One turn moves each row of this set onto another row. After a few examples, where does it send each row asked below?
Gola: [  5   0   4   0   1  -3   7 -11   0  -4 -19  -1   5  14  15]
muf: [  1  -4  -3   0  -5  10 -10   1  -4 -11   4   4   4 -11 -13]
Savun: [  3   1  -1   5  -4  -1  -1  -7  -6  -3 -28   6   3  11   6]
vof: [-10  18  -2   7   2   5 -14   2   0   0   6  -8 -13  -1   0]
favev: [ -5  11   4  -6  -9  -8   1  -5   2 -10  12  -1 -10   4  -9]
suro: [-12  10  -1  -1  -3   4  -4 -12   2  -9   2  -6 -14  -9 -10]
bik: [-13   5   3   4   6  -7  -5   2   1  -1   9 -18 -13   6   4]
Dig: [ 5  2  0  2  8 14 -9  2  1 -5 13 -6  6 -6  4]
mil: [ 1  2 -2 16 -3  0  0 -4  0 20 11  0  9 -2  8]
Dizon: [  6   5   1   5  -3  -3  -2  -1  -6   0 -22   7   5  16  10]
Kez: [  2 -13   4  -7  -3  -1   2  -2   0 -13  12  -5   6  -3  -7]
Riv: [ 3 -7  2  2 -2 -3 -9 16 -7 -4 13 -1  7  6 -5]
Rige: [ -2  -3   9   6   3  -5  -3  15  -4  10 -16   5 -15   5   4]
vupu: [-13   1   2   2  -7 -15  -5   6  -4  -5   4  -7 -13   7 -11]
negi: [ -1  -5  11  -5  -4  -2   7  -3   1  -2 -19   9 -15  -6  -5]
labu: [ -5  -4  -6  16  -8   3  -1 -10  -2  16  -1   2   6 -13  -4]
rup: [  0  -4  -3  13 -14  -9   2  -2  -5  16   7   8   9  -1  -5]
zunel: [ -2  -2  12   2  12   5   3  -1   5   6 -14  -5 -15  -5  14]
nup: [  9   8   2   2  -1   0   3  -8  -1  -2 -18   5   5  15  15]
guli: [ -5 -15  -1   7   8   5 -11   8  -5  -4   4 -14   3  -4  -1]
mit: [ -7 -14  -2  14  -4  -9   5  -7  -2  16   4  -8   7  -4   2]
Pak: [  1  -3   0   7  -9  -3  10 -16   3  12  10   1   9  -8   1]
Zalu: [  8  14  10  -1   0   9   0   2   4   5  -9  14 -13  -4   6]
demot: [  0  -4   1   4   2  -1   1 -10  -2  -3 -27  -2   3  10  11]
Lazu: [  6  -1  18  -6   0 -10  11   5   3   3  -4   5 -11   9   7]

mil goes to rup
Gola goes to nup
Lazu goes to Zalu
And these:
muf goes to guli
vof goes to vupu

One turn moves each row of this set onto another row. After a few examples, where does it send each row asked below?
mogu: [  2   8  19   7   0  -1   2  -3  -9   5 -16   1  -4   1  -5  12  -7   7
  -6   2   2   1 -14  21   2  14   5 -14  -1 -12 -12   3  -5  -5]
deza: [-4 -3  4 -1 15  7  1 32 12 -5 -7  4  3  4  8 -3  2 11 -2 -6 -3  1  3 -3
  7  0 -6 -1 -2 -4  7  0 -2 10]
lov: [ -4   1   4  -2  14  -5   1 -32  11  -3  -2  -4   1   0   1   3   5   7
  -5  -3  -3   5 -12   4   2   0   3  -4  20 -19 -12  11  -2  -3]
dulef: [  4   1  13  -4  -2   6   0  -1 -14  -4  -8   2  -2   6   4   3 -19   7
  -1  -8  -1   4  -3  19  -5   1  -3  -5 -10  -2 -18   5   1  -3]
lutol: [ -9  -3   3  -1  14  15  -3 -21 -15   0  -8  -5   2   3   3   0  12   8
   4  25  -7   2  -3  17  11   0  -6  -8 -10  -7  -5   6   2   2]
Nam: [ -7  -4  -3  -4  -5   2   3   2   2   7   4  -7   4  -3  -4   9  -2   5
  -5  24  -5  10 -17 -19   0   1   4 -13   9 -10   2 -13   0   5]
Tisel: [ -6  -7  -1  -4  12  -7   2   0  13  -3 -14 -10   3   3   2  -3  21   5
   2 -25   0   5   3  -2  -5  -5 -10  -3   5  -1 -12   7   5   5]
nako: [ -6  -1  11  -1  -4  12   1  -6  -9   9  -9 -10  -1  -3 -11   7 -14  10
  -1   9  -3   7   7   0  -2   5  -4 -17 -22  -1  12   0   0  10]
dobik: [-5  0  6  4 16  5  0 34 13  0 -9  2  0 -1  7  1  6  9 -3 -2 -3  3 -5  2
  7  6 -2 -3  4 -9  6  1 -5 12]
Sor: [ -4  -1   4   1  15   5   3  32  13  -1 -10   1   4   5   1   0   3  13
  -5  -1  -3  -1   1  -3  12   1  -4  -7  -1  -3  10   0  -2  10]
buf: [ -6  -4  -1  -2  12  -9   4  -1  15   0 -19 -14   5   5  -6   1  23   7
  -3 -19   2   4   2  -2   2  -5  -8 -11   7  -1  -8   7   4   3]
Vonu: [ -6  -5  10  -5  -4  13   4 -10  -8  -5  -4   2   0  -5   2   4 -13  10
   2   3  -5   3  12  -8  -9   3  -6  -5 -26  -4  12  -1   1   5]
Rako: [-11  -3  12   4   0   9   1  -4  -5   2  -5   0  -9 -20   5  14  -8   1
   1   8  -5  13  -4   7 -16  16   5  -4 -10 -18   4   4  -5  11]
Ziko: [  1   1   8  -4  10  -1  -5 -33   4   4  -2 -11   5  13  -5 -10   0  12
   0  -7  -3   2  -3   1   9  -7  -8  -9   9  -7  -6   7   2  -2]
Topup: [-13  -4   5  -6  -5  16   0  -8   0  -4 -19  -2   9   1   8   0  11   6
   8  12   1   5  11  10 -27  -7   6  -2  -4   1   0   2   3  -4]
bep: [-12   0  10   4   0   5  10 -10   1  -3 -10   4  -4 -17  -3  21  -1   8
  -7  15  -3   4  -3  -3  -7  16   9 -11 -11 -18  13   1  -6   4]
turo: [-14  -1   8  -2  -5  11   3 -12   4  -3 -24   2   9  -1   5   4  20   9
   5  18   2   0   6   6 -22   0   9  -6  -1  -4   6  -1   0  -8]
Nifos: [-15  -3  10  -4  19 -12  -1  15  -8  -5  -3   3   8   1   4   2  -5   5
  -7 -11 -13   7   0 -13  -4  -4  -2  -5  18  -7   8  -6   1  11]
Nar: [  1   3  17   1  -1   0   6  -9  -6 -13 -10  17  -4  -1  11  10  -5   9
  -2  -4   0  -5  -9   9  -6  11   3   0  -6 -16 -11   2  -4 -13]
mezem: [-13  -1   9   0  -4  14  -4  -6   0   6 -23  -7   6  -2   5   0  15   4
   9  16   2   8   3  16 -25   1   8  -6   2  -3   0   2   0  -1]
pomu: [ -5  -4   2  -5  -7   3   0  -3   0   2   6   2   5   1   4  -1   1   9
   3  17  -6   2 -11 -28  -1   1  -4  -7   1 -10   8 -18   1   0]
Bub: [ -5  -1   5   3  16   3   5  30  16  -6  -9   8   2  -1   8   3   8  12
  -5  -1  -4  -1  -2  -4   8   6  -1  -2   2 -10  10  -1  -5   7]
Bil: [-14  -1  14   1  19 -13  -5  16 -10   3  -6   1   6   2   2  -1  -2   5
  -5  -9 -13   7  -3 -10  -1   1  -2  -8  19  -8  10  -8  -1  12]
rur: [-14   0  13  -1  18 -14  -1  12  -7  -3  -7   6   8   2   2   1   1   8
  -7  -9 -13   3  -1 -16   0   1  -2  -8  18  -9  13  -9  -1   7]
vafo: [ -7  -8  -3  -6  -5   5   0   3  -1   0  10  -1   1  -6  10   3  -6   2
   2  15  -7  12 -15 -19 -11  -1   0  -1   7 -12  -2 -12   2   6]
Gopif: [ -6  -4   3   1  13 -10   3  -4  16  -3 -18  -5   3   0   2   0  29   7
   0 -21   1   1  -1  -5  -2   2  -7  -5   8  -8  -7   5   1   0]
pugo: [  1   0   8  -5  10   0  -5 -33   3   1   0  -8   4  11  -1 -12  -1  11
   2 -10  -4   2  -2   1   6  -8 -10  -4   8  -7  -8   8   3  -2]
lukag: [ -4   0   5  -1  14  -4  -1 -29   9   1  -1  -7  -1   0   1   1   3   5
  -4  -3  -3   8 -13   9   1   1   2  -4  21 -18 -13  12  -2   0]
fab: [ -9  -5   3  -3  14  16  -1 -24 -14  -7  -6   2   3   2   8  -1  13  10
   4  22  -8   0   0  12   8  -1  -7  -3 -12  -9  -5   5   3  -1]
Vele: [ -4  -4   4  -2  -8   5  -8   4  -6  14   6 -10   1   0   1  -5  -5   4
   6  17  -6  11 -14 -16  -3   3  -5  -9   5  -7   2 -15   2   8]
Rason: [  3   4  11  -5  -2   1  11  -9  -6  -8 -15   7   4  11  -8  13 -11  15
 -11   0   1  -7  -2   7   6   0   2 -15 -12  -3  -7   1   0 -12]
punu: [-15  -1  10  -3  19 -14   0  15  -7  -1  -7   0   9   3  -3   5  -3   7
 -10  -7 -13   7  -1 -12   1  -3   0 -12  19  -5  11  -7   0  11]
Tud: [-11  -4   1  -1  16  14   3 -23 -10  -6  -9   0   2  -1   4   7  15   9
  -1  27  -7   2  -5  15   8   1  -1  -6  -7 -12  -6   7   1   0]
Moti: [-12  -5   1  -1  16  16  -1 -20 -13  -5  -6  -1   0  -3   9   4  12   5
   3  24  -8   5  -5  19   4   1  -3  -2  -7 -12 -10   9   2   3]
Nafom: [-13  -1   5  -4  -5  13   2  -8   2   4 -25  -9  11   4  -4   4  14   8
   2  19   2   5   8  11 -18  -5   8 -13  -2   3   3   1   2  -4]
notig: [ -6  -3   4   3  13  -9  -2   1  13   5 -18 -12   0   0   0  -2  26   4
   2 -21   1   6  -4   3  -2   3  -7  -7  10  -6 -10   7   2   5]

rur goes to punu
Vonu goes to bep
Tud goes to lutol
And these:
vafo goes to pomu
Bub goes to Sor
Gopif goes to buf
lov goes to Ziko
turo goes to Nafom
mogu goes to dulef

One turn moves each row of this set onto another row. After a few examples, where does it send each row asked below?
zivu: [-12  -2  13   5   6   0   1  -3  -2   4 -16  -8]
Sis: [-11  -2  13   7   6   2   0  -2  -3   3 -16  -7]
zego: [  8  -1  -6   2   0 -12  -6   6  16   2  14  11]
teze: [  6   5   3  10  10  -8  14   7   8   2 -10  -2]
peb: [ 10  -2  -5  -6  -9 -10   3   5  11  -3  15   8]
sime: [  0  -2  -9  -5   0   3 -20  -6   9  -2  11   2]
faril: [  6   5   3   8   8  -8  17   7   7   1 -10  -3]
Vobu: [-11  -3  14   3   4   1   4  -3  -3   2 -16  -8]
Rado: [  3  -4  -8  -9  -6   5 -14  -5   3  -8  12   1]
Dovan: [ -8  -4  15   5   0   2   6   8  -2  12 -12 -10]
vak: [ -1   1  -8   0  -5   4 -17   3   5  -3  17   5]
vip: [ -5   0  -9  -8  -6  -3 -11  -3  13   3  17  -1]
Dulep: [  7   6   4  12  10  -7  14   9   5   1 -10   0]
Rize: [  0  -4  -8 -11  -6   3 -12  -8   7  -5  11  -2]
lil: [11  0 -5  4 -2 -8 -7  9 10 -2 14 13]
duzi: [ -2  -1  -8 -11 -12   1  -7  -2   8  -3  18  -1]
dut: [  0  -1  -8  -6 -11   5 -11   3   1  -6  18   2]
luf: [ -9  -3  14   6   4   3   1   0  -6   1 -16  -6]
pek: [12 -1 -5 -1 -8 -7 -1 10  7 -5 14 12]
tigun: [ -7  -4  15   8   1   3   5   8  -3  12 -11  -8]
Daz: [ -7  -4  15   7   1   2   5   7  -2  12 -12  -9]
bamo: [ -8  -3  15   7   1   2   5   7  -1  12 -11  -9]
tazuf: [  2  -3  -8  -5  -2   6 -19  -5   4  -6  11   3]
kovu: [  7   5   4   8   7  -7  17   8   4  -1 -10  -2]
tad: [-10  -3  14   5   3   3   4  -2  -6   1 -16  -8]
ravo: [ -1  -3  -9  -9  -3   1 -16  -9  11  -2  11  -1]
det: [ -4   1  -9  -1  -2  -1 -17   0  11   3  17   3]
tatib: [ -7  -4  15   6   0   2   5   8  -4  11 -11  -9]
pomi: [  8  -1  -5  -4  -4 -13   0   4  17   1  14   7]
Baz: [  8   5   4  11   8  -6  15   9   3  -1 -10  -1]

faril goes to Baz
Daz goes to Dovan
And these:
pek goes to zego
tazuf goes to ravo
vak goes to vip
Sis goes to Vobu

One turn moves each row of this set onto another row. After a few examples, where does it send each row asked below?
gobo: [ -9   4   5   1  -5 -11   4  -5   0   6  -5  -1   3  16 -17  20  -5  -4
   5  10 -10 -10  -1  -4  -2  -4  -8  -2]
rozem: [ -9   0 -20   9  -2 -10  -7   5   8   3  -9  -5   6  10  -3 -11   4   1
 -13   5   1  -7   2   0  -3   6  -7  -1]
Volo: [ -3  -1   7   6  10   7   1 -19   1  -8  11   7  12   5  -8   8  -4   5
   4  10   5  -3  -4  -1  -9 -12  12  12]
ses: [ -5  -2  13   3  -1  -2  -3   7   3  -4  16 -13   6 -11   9   5 -12  20
  11  -5  -9  -3  -1  -6   1   1  -3   5]
Bog: [ -3  -3   7  -9   5  -5  -4   7 -12  -2  19  -9 -11   7  -4   4 -10  -3
   6  -5  18   2  11   1   2  -8  -3   3]
Sodi: [  1  -7  -2 -10  15 -12   5  -7  15  11   6   6   4  -8  -2  -1 -14  -4
   2   7 -11  11   0   4  -8   7  -7   0]
guto: [  2  -3  -6  -2   2   5 -14  -5  19   3   3  -6  11  16  -7  -4   4  -6
   2  -1  10   4  -4   7   8   0 -16   5]
kula: [-14  -4   3  -2   3   7   5  -2 -12   1   1  10   2  12  -6  -7   0   1
  12  -3   2   7 -18  -3  -4  19   0  -3]
Botuf: [  2 -16   6  -1   9  -8  12 -19  15   7  13  -7  -9   0  -2  -8   3   0
   7  -2  -6  -6  -4  -3   4  -2  -3  -6]
kig: [ -8  -3  -8 -14   3   3   1  -2  -7  -7  -2  -9   3 -11  -3  -1  12  -2
  -6   4  -6 -25  -1  -1   1  -6   9  -9]
zazi: [  6   6   5   8  -5 -11   3  10   0  11   4   0   2  -1   6   9   6   9
   6 -17   5  -7 -12  14  -3  12  -3   3]
purat: [  0  -1  -2 -12   2   4   3   6  -6   2   3  -5  -3   1  -8  -6  27  -4
  -3  -9 -19   3   0   8  -9  -3  -6  -1]
fol: [ -2   8   9   5  -9   0   7  -3   0  -8   8  -4  -6   1  11   0  -1   7
  -8  -2 -21   9  -7  -9  10   0  11  -1]
vedig: [ -9  30  -1  -2  -3   3   7  -5  -4  12   2 -12  -2  -3  -3   9   2   3
   0  -3   0 -11  11   3   8  -4  -2   4]
mis: [  5   3   3  -7  -4   1   6  -1   4   7   6 -11  14 -29  -1 -11   6   2
  -5   3   0  12  -1   3  -3  -2  -2   6]
let: [  9   0   1  -2  14   3  10   8  -9  20   6   3   4 -10  -3   0  -5  -8
 -13  -6  10  -5  -7   1   1 -12  -3  -5]
Tulo: [  7  -7   7   9  -6 -10  -8   9  -9  -2  11  -4   4  -8 -14   7   1   1
  -8   8  -1  -8  -4  -2  -5  12   2 -16]
Vebu: [  1 -21   1  -4  -1   0   4  -3   0   7  -3  11  -4  24  -6  -6   2   5
   4  -6   2  -3   6  -1   3  14  -6  -4]
Fula: [ -6  12   4  -5   2   5   3   2   9   0  -2  14   5  -8  -3  20  -2   0
   6  -4   0  -1   5  -1 -13  -3   0 -24]
digi: [ 5 28  1  0  2  5 10 -1  3 -4  1 -9 22 16 -3 -5  3  1  2 -4 -5  4  7  0
 -4  7  3  1]
kobeb: [  8   4  -5 -11  -1   4  -1 -10  -2  -4  -6  -4  13   3  -2  12  23  -6
  -7 -11   0  -5   4  11   2   0  -3   9]
lef: [  6   6   8  -4  -4   7   5  -1  -6 -12   6 -17   1   1  13  -6   0   9
   3  -4  15   9   7  -4  -5   3  15  -2]
fop: [  0 -12  -3  -8  11   6  11 -11  -1  -5  11   0   3   3 -10   8  -2  11
   3  10 -12  15  -2  -9   3 -13  10  -2]
fod: [ -7  -2   8   4  -5  -1   0   9   1  -3  -3   2  13  -7  -9  -2   2   3
  -4  -7  12   2   6 -24  -9 -12 -15   2]
terer: [-4  4  1  1  2  0  3  2 -1 -7 -6 22 -6 -5 -2 -5  5  5 -7  1  3  7 11  1
 -3 22  0 -1]
nub: [-15  -3   3   2   7   2   3   3   9  -3  -4  -2   4   4   2 -14 -14   8
  -6  10   1   5   9   0  -4 -16  -3 -16]
vopin: [  8  -4  10   2 -10  14  -1   1   6  -5   5  -9 -10   3   4  -7  -2  -6
  -3  -3   5  -4  17   7 -12 -11   9   6]
Sok: [  4  -8 -11  -3   5   7  13  10   5   2  12   8  21   2  -3  14   0   4
   9   2  -3   0   1 -10 -15  -3  -2  13]

Bog goes to Sok
purat goes to vopin
And these:
Sodi goes to rozem
let goes to fod
fol goes to Botuf
mis goes to nub
Vebu goes to kobeb

One turn moves each row of this set onto another row. After a few examples, where does it send each row asked below?
bon: [ -2 -21  10  22 -10  -6  -4  26   0  10  -6 -19]
kufem: [ 15   5  15   9 -12 -16  -2  28  -6  15  -6 -22]
Rofu: [  8  -9  -3  10  -1   2  -3  29   0  21   3 -13]
sed: [ 10   0  15  20  18   1  -6   7  -1   5  15 -26]
Gal: [  1 -14  15  12  -2   8  -9  10   3  -8  -2 -29]
befav: [ 13   3  -1   0   1  -9  -8   8   3  15   1 -16]
Dedil: [ 16  13   7  17   5 -11  -4  12   8  18   5 -27]
Sobu: [  5   9  16  21 -17  -1   4  25   4  -1  10 -26]
kore: [  6  10  20  13  10  -2 -14  24  -9  16  -5 -10]
mem: [ -4 -15  13  19   6   1 -11  12  -2  -6  -1 -28]
tuvir: [  8   8  16  16 -16  -3   4  18   3  -4  15 -24]
fovaz: [  2   5  26  23 -15  -4   1  18   0  -5   9 -25]
fefas: [  4  -7   7  -1  -4  -1 -14  10   1   7  -4  -5]
ren: [ 19  15  15  18   2  -1  -2  18   7  19   3 -29]
vif: [  7   0  19  15  10  -4 -12  -2   4  18   2 -15]
febe: [  5   7  22  18 -15  -4   1  13   3  -6  11 -25]
Koma: [ -4  -7   7  19   5   5 -12  30  -1  10 -13 -23]
Vev: [  5   0  21  12  -3  -5 -15  11   2  20  -8  -4]
rana: [  4 -20  20  16 -16  -4  -2  22  -2  10  -4 -17]
zimap: [ -1  -5  22  17  16  -2 -13  15 -14   7  -3 -19]
kima: [  2   7  21  21 -15  -4   2  25  -2  -5   7 -27]
lete: [ 4 -7  4  7  5 15 -9 20  3  9  6 -8]
vad: [ 11  -1   4  12  -8 -20  -1  28  -3  18  -2 -19]
som: [ 13   2  17  12  12   9  -3  12  -2   1  15 -28]
biru: [  3   9   7  13  12  13 -14  26   2   9  -5 -18]

Koma goes to vif
kufem goes to Gal
And these:
Dedil goes to bon
kima goes to febe
kore goes to fefas

